The rows of M fall into several groups, which share some directions, and each row is roughly a mix of its group's hidden directions, except some rows that fit no group.
M, 109 rows:
-31; 11; -20; -7; 4; -25; 23; 9; -33; -5
13; -11; 8; -37; 19; 11; -16; -34; 15; -2
-5; 0; -21; 17; -21; 16; 39; -10; 25; -10
8; 24; 7; 33; 23; -12; -1; 32; 1; -20
28; -7; -6; 27; -31; 16; -19; -20; 13; -9
-13; 10; -29; 16; -1; -16; 43; -6; -3; -19
32; 25; 22; -12; 6; 18; -20; 25; 12; 6
-1; 14; 24; 1; 24; -31; 6; 24; 14; 26
-26; 30; 6; 10; 15; -3; -17; 38; -12; -5
19; -6; 32; 9; -9; 4; -42; 17; 6; -14
9; -39; -6; -2; -28; 8; -1; -35; -2; -10
7; 24; 2; -32; 32; 11; 29; 8; 11; -8
-15; 21; -17; 12; 43; -24; 12; 13; -6; -4
3; -8; -3; -12; -12; 13; -36; -35; -25; 14
37; 7; 2; 30; -19; 3; 4; -14; -12; -28
28; 8; -22; -13; -9; 23; -38; -4; -17; 4
8; 24; 10; -11; 18; 11; 31; 14; -7; 37
-25; 22; 18; -31; -14; 21; -9; -15; 10; -21
24; -39; 15; -6; -4; -13; -1; -19; 29; 6
20; 41; -20; -9; 1; 21; -10; 25; -12; 0
5; -5; -15; -35; -29; 36; 1; -14; -1; 1
-8; -2; 35; 11; 25; -28; 17; 2; 27; 0
-42; 14; 15; 18; 9; -7; 13; -28; -3; -14
-33; -7; -32; -16; -15; 7; -24; -22; -7; -5
4; -10; -11; 25; -5; 11; -9; -37; -38; 5
10; -32; 7; -17; -10; 26; -31; -22; 11; 7
6; 34; 24; 18; 35; -19; -1; 5; 5; 9
37; 25; 7; -12; -6; 15; -22; 20; -15; 18
14; 38; -7; 26; -14; 0; 35; 2; -7; 2
0; 23; -7; -29; 1; -1; 36; 15; -20; -24
11; -1; -20; -20; -30; 28; -12; 18; 10; -26
5; 24; -3; 16; 43; -24; 7; 15; 12; 10
15; -15; 19; 7; 4; -31; -20; 16; 3; 37
-39; -4; -28; 7; -15; 7; 8; -10; -29; -14
-23; 18; 3; -6; 11; 20; 27; -36; -18; -9
-21; 6; -11; -21; -44; 20; -8; 11; -17; 0
-3; -14; -3; -33; 26; 12; 37; -3; 19; -2
7; 37; 10; 32; -6; 0; -28; 6; -22; 2
26; -9; 28; 18; -17; 19; -14; -10; 32; -1
-10; -27; -17; 15; -23; 3; -1; -38; 12; -20
42; 29; -1; -13; 5; 25; 9; 15; 0; 9
30; 35; 3; -16; 8; 13; 13; 24; 21; 1
-23; 3; 4; 10; 39; -29; -9; 21; 8; 15
-4; 6; 24; -16; -12; 19; 24; 27; 9; 33
8; -20; 31; 20; 6; 9; -6; -4; 38; 20
-14; -18; -8; 30; 22; -13; 16; -36; -12; 1
9; -8; -5; 1; -45; 9; -24; -13; -23; -18
15; -20; 13; -33; 10; 19; -18; -1; 19; 28
-30; -8; -3; -40; 27; -13; 0; 10; -13; -9
-22; 12; 1; -6; 41; -10; 4; 28; 11; 21
51; 24; 12; 15; 11; -1; 12; -7; 2; 4
4; -20; -26; -20; -28; 16; 12; -23; -15; -19
3; -4; 30; 19; 18; -5; -29; 6; 36; 3
1; -17; -6; -2; -47; 7; -2; -17; -20; -25
-32; 4; -12; 9; -14; 7; 44; 4; -19; -5
18; -5; -12; 12; -41; 12; -7; -22; -3; -29
4; -4; -7; 4; -45; -6; -1; 6; -31; -27
14; -25; 4; -8; -6; 23; 13; -39; -26; 6
9; -36; 10; -24; -26; 1; -31; -8; 6; 11
16; 23; 19; 38; 21; -25; -3; 13; -6; -5
-10; -37; 4; -26; -22; 8; -27; -10; -16; -8
-6; 21; -29; -14; -15; 30; 25; 14; -20; -8
25; -9; -9; -19; -9; 29; -1; -22; -32; 15
18; 4; 27; -19; -21; 17; -39; 0; -4; 11
-50; -10; -4; 17; -18; -13; 12; -5; 5; -17
-35; 13; 12; 0; 16; -15; -20; 37; 4; 3
-3; 1; 12; -8; -40; 18; -22; -28; -22; -6
15; 21; -10; 22; -35; -6; -20; 7; -29; -11
-12; 32; -12; -20; 29; -12; 5; 19; -25; 11
9; -13; 4; -32; 29; 4; -4; 33; -3; 24
14; 9; -27; -28; 6; 30; 30; -8; 6; 11
-1; 51; 10; 23; -7; -3; -2; -15; 1; -18
-8; -8; 13; 28; 26; -16; 19; 11; 34; 15
22; -12; -2; -35; -11; 35; -7; 5; 22; 0
-8; -18; -27; -3; -45; 13; -15; 13; -8; -11
6; -13; -35; -14; -27; 8; 20; -12; -22; -21
-1; -25; -12; -31; -31; 25; -2; -23; 1; 2
-37; 5; 0; -30; 16; -1; -8; 17; 5; 30
21; 5; -18; 6; -28; -6; -27; 13; -22; -29
42; 4; 29; -15; -13; -3; -11; -2; 24; 10
-18; 2; 19; 14; 30; -12; 29; 5; 26; 19
40; -25; -10; -7; 3; 19; 18; -18; 20; -5
-13; -10; -17; -38; -14; 39; -7; -2; -2; 7
-23; 1; -15; -10; 3; 20; 10; -44; -23; -5
35; 39; -11; 3; -4; 3; -4; 25; -15; -10
-14; 17; 2; 28; -10; -12; -8; -19; -44; 1
3; -14; 22; 1; 31; -34; -6; -6; 15; 27
20; -10; 14; 1; -4; 25; -39; -21; 22; 10
-17; -5; -28; -7; -20; -4; -23; -18; -38; -1
6; 20; -27; 26; 10; 18; 20; -4; -30; -17
-32; 36; 0; -8; 11; -9; -1; 35; 0; 6
-4; -16; -33; -11; -6; -19; -2; 26; -34; -8
5; -9; 0; -38; -25; 34; -19; -7; 1; 10
-7; -12; 9; -12; 10; 20; 27; -44; -5; -15
14; 12; -28; 7; -18; 7; -31; 32; 7; -15
-27; -24; 36; 9; -8; -15; 18; -19; 12; -7
8; 14; 28; 5; 22; 3; -1; -37; -24; 19
-30; 29; -9; 12; 25; -22; 22; 17; 4; 7
15; 9; -23; -18; -8; -4; 6; 32; -40; 1
11; -7; 26; 4; 35; -22; -9; 2; 13; 31
0; -19; 22; 37; 19; -21; -27; 3; -9; -4
-2; 16; -37; 19; 2; 6; 23; 29; 2; -21
-7; -12; 41; -6; 14; -25; 21; 5; 19; 16
14; 11; 24; 15; 44; -20; 8; -8; 15; 5
-4; -3; 49; 15; 17; -21; 5; -16; 12; 4
-30; -23; -23; 14; 1; -33; -7; 11; -20; 3
32; 31; -18; 1; 0; 30; 21; -3; -12; -8
-7; -29; 10; 31; -17; -1; 11; -24; 30; -3
-15; 9; -19; 32; 10; -24; 31; 3; -4; -22

One row of each group comes first, with its name. Which group is each row after those in?
-13; 33; 0; 35; 25; -12; 22; 4; -9; -2
(36)
-5; -23; 23; 34; -26; -10; 23; 1; 16; -2
(125)
-14; -16; 11; -4; 28; -20; -4; 29; 34; 5
(107)

-19; 17; -36; 0; 0; 4; 40; 5; -3; -16
(107)
-13; -35; 8; -30; 23; 9; -17; -5; 10; 21
(125)
3; -8; -8; 31; 1; -34; -1; 38; 1; -11
(125)
34; 23; -2; 12; -14; -4; -11; 36; -19; -2
(125)
16; -1; 6; -26; 2; 16; 23; -2; 21; -40
(125)
5; -30; 16; 3; -15; -37; 6; -19; 25; 0
(107)
-19; 17; -10; -8; -26; 1; 17; -28; -24; -26
(125)
-30; 17; -14; 24; 20; -24; 22; 17; -4; -11
(107)
16; -40; -5; 0; -28; 9; -1; -24; 8; -22
(107)
